Each row is where one point has got to under a steady rotation. How many ticks took it there?
The counts run from 0 to 118.
[148 129 171 154 145 149 179 145 172 147 125 144 183 106 108 158 135 125
 126 100 154 146 139 103  89 126 120 113  88 151 111 132 139 106 132 160
  60 130  83 140 138 133]
51
[157  94 147 151 171  78 137 160 154 128  98 102 125 128 124 189 126 101
 116  95 111 146 140  87 120 122 164 138 120 145 152 139 101  91 112 170
 105 128 137 161 159 131]
41
[129 168 173 164 146 148 184 160 162 122  80 111 177 154  92 121 145 125
 137 143 149 113 109 118 112 119 127 108 117 149 134 146 167 159 107 132
  84 124  97 128 125 130]
53
[132 106 150 114 165  68 112 156 144 117 135 107 101  92 188 192 129 151
 134 137  63 108 125 105 150  93 123 143 134 146 126 116 124 104 123 129
 152 149 137 161 156 111]
110
[108 182 124 116 147 130 133 166 124  94  99 116  89 110 163 136 137 122
 114 151 108  93 118 132 161 150 160 105 162 172 115 125 120 161 107  75
 161 145 102 177  91 106]
82
[142 119 173 113 163  88 106 137 130 116  81  92 110 106 136 161 125 127
 124 140 123  74 132 115 139 114 144 123 169 132 117 101 142 144 130 102
 195 137 160 187 151 127]
108
[128  82 125  93 133 120  64 129  86 116 186  95 127 120 165 148 113 137
  95 140  97 125 111 146 154 136 123 120 172  93 104  94 126 102 167 115
 166 165 138 150 126 105]
100
[154 124 142 107 177 114 136 137 165 108  87 152 102 130 164  85 141 118
 135 163 157 114 181 169  99 126  96 117 106 128 127 150 140 148 120 104
 140  75 134 146 132 171]
0
[169 107 179 149 118 105 112 119 136 141  69 111 134 133 102 163 112  88
  95 103 148 122 108 106 135 143 186 143 139 124 129 125  97  95 127 151
 157 139 160 174 155 124]
39
[152 132 103 139 121 156 161 131 165 150 183 137 160 166 115  98 123 110
 116 157 161 156 124 146  91 130  88  97  96  91 136 128 158 109 131 126
  68 162  93  92 115 122]
61
[124 106 163 114 154 108 117 142 100  91 112  85 124 114 126 151 118 143
 113 102 124  98 133 131 152 128 185 120 155 148  90 162  89 127 116 133
 180 116 116 207  98 122]
13
[134 147 138 119 170 148 154 150 145 124  99 141 135 105 116  88 163 111
 134 121 190 118 172 157  92 156 128  79 141 156 118 122 149 148 109 104
 129 104  98 159 108 174]
79
[161 102 163 153 147  79 124 140 147 129  82 111 126 122 112 184 121  89
 102 103 124 134 134  97 129 133 179 144 123 131 139 138  87  86 123 162
 130 133 156 183 159 122]
40
[128 111 138 122 159  79 119 166 155 133 146 116 115  99 194 179 130 168
 161 133  71 126 127 116 151  76 101 143 128 137 136 129 129  95 125 128
 134 128 130 137 163 121]
111
[164 121 184 149  79 138 108  94 144 174  94 122 171 163  90 107 121 119
 129 123 175 121  90 140 140 119 155 131 154  89 143 131 113 109 118 125
 149 132 167 135 165 149]
37
[139 135 138 121 115 112 148 141 147 180 149 134 142 111 169 120 124 189
 200 139 110 122 113 139 146  74  73 125 140 114 147 141 151  98 125 115
 140 111 122 100 179 147]
113
[142  82 131 127 115 103 109 155 163 168 181 118 138 129 174 163 127 146
 137 136 100 163 110 126 122  83  94 142 104  90 137 134  99  76 124 157
 101 165 149 106 165 118]
33
[153  99 158 144 100 140 121 128 168 187 153 124 184 154 124 103 136 149
 157 124 150 152  96 152 130  89 106 126 129  80 155 147 115  95 110 142
 108 134 149  91 167 162]
35
[132 143 118 161 139 104 164 188 137 148 120  90 150 153 114 134 143 139
 169 120 105 134  96 107 130 108 120 117 163 110 207 135 155 104 112 119
 100 123 107  91 176 151]
44
[155  96 116 101 113 124 120 113 133 157 172 160 138 107 160  87 120 166
 169 114 142 151 151 178 134 116 102 120 129  99 125 161 100  80 126 118
 134  73 103 134 135 169]
8
[151 103 132  97 117 131 131 118 117 164 157 150 147 112 121  78 111 157
 171 116 175 129 163 184 128 123 118 108 148  88 114 156 116  96 127 110
 154  77 109 140 132 178]
9
[174 115 184 152  91 120 111 102 133 157  75 123 150 142  89 133 110 101
 109 112 162 116  98 123 142 138 179 134 153  96 135 129  98 108 121 138
 160 131 168 159 158 143]
38
[134 117 171 107 146 124 120 133 102 110 119  93 135 124 102 125 115 140
 113 100 163  91 140 144 148 131 184 118 168 125  92 152 105 131 117 113
 199 119 120 199  99 138]
12
[146  84 181  98 146 148  88 125 139 137 123 147 186 109 146 104 156 150
 152 116 132 141 133 178 118 114  98 130 131 119 117 133 134 116 137 141
 133  69 140 132 165 190]
104
[136 112  92 101 114  99  95 116 128 118 190 149 104 107 207 134 119 157
 140 134  91 142 120 155 165 113 108 132 130 120 120 154  86  70 126 103
 138 115 100 148 117 126]
6
[152 112  93 145 173 106 127 151 155  81 101 152  90 141 145 134 143  67
  99 141 118 159 172 138  95 168 121 124  97 130 158 148 116 105 129 137
  78  91 113 142 133 147]
68
[147 136 121 106 171  82 134 147 142 111 107 113  83 152 152  92 120 121
 133 181 158  82 151 156 129 118 120 105 149 102 133 142 146 159 109  72
 182 129 139 155 109 135]
2
[118 102 157 109 158 103 115 166 107  77 121  93 118 103 150 170 120 157
 118 109  89 117 137 129 149 117 170 126 141 153  98 161  79 122 115 135
 152 101 109 198 111 126]
14
[110 170 111 120 130 132 131 160 119  85 117 133  73  98 186 150 118 127
 112 157  80 119 111 130 162 147 140 115 147 178 109 123 101 140 118  88
 142 138  95 162 102 102]
83
[155 150 142 150  98 166 107  91 147 108 110 134 163 180 106  97 128  90
  73 148 168 133  66 147 137 168 151 118 122 109 121 136 120 132 122 109
 119 147 121 137  79 113]
64
[132 121 133 117 144  96 133 157 156 155 158 133 135 107 190 154 133 180
 185 137  75 133 119 127 147  71  80 139 123 127 146 131 139 100 131 119
 119 118 124 114 176 135]
112
[133 122 120 163 164  87 157 191 153 142 116  86 145 142 129 155 145 133
 162 110  94 147 124 108 121 115 125 122 144 127 200 143 145 101 104 146
  88 118 102 106 171 148]
43
[164 112 168 142  94 141 115 112 146 181 123 126 180 162 104  91 135 138
 152 128 167 134  86 152 138 110 126 122 142  77 143 146 120 105 118 136
 140 129 160 104 168 162]
36
[142 109 160  98 129 123 133 122 106 140 128 110 145 124  95  91 114 145
 129 112 195  89 143 160 131 130 161 100 166 106  96 143 114 130 116 108
 187 108 116 178 110 152]
11
[134 132  98 107 139  81 101 134 127 103 155 109  76 131 188 139 111 140
 114 161 112 104 117 132 174 118 129 118 161 113 125 135 112 116 112  74
 178 153 124 162  98  97]
4
[147 114 153 102 131 132 136 119 109 156 137 131 152 119 106  74 119 152
 153 105 195 109 157 171 125 126 141 105 160 100 100 152 117 118 119 113
 172  88 109 163 119 168]
10
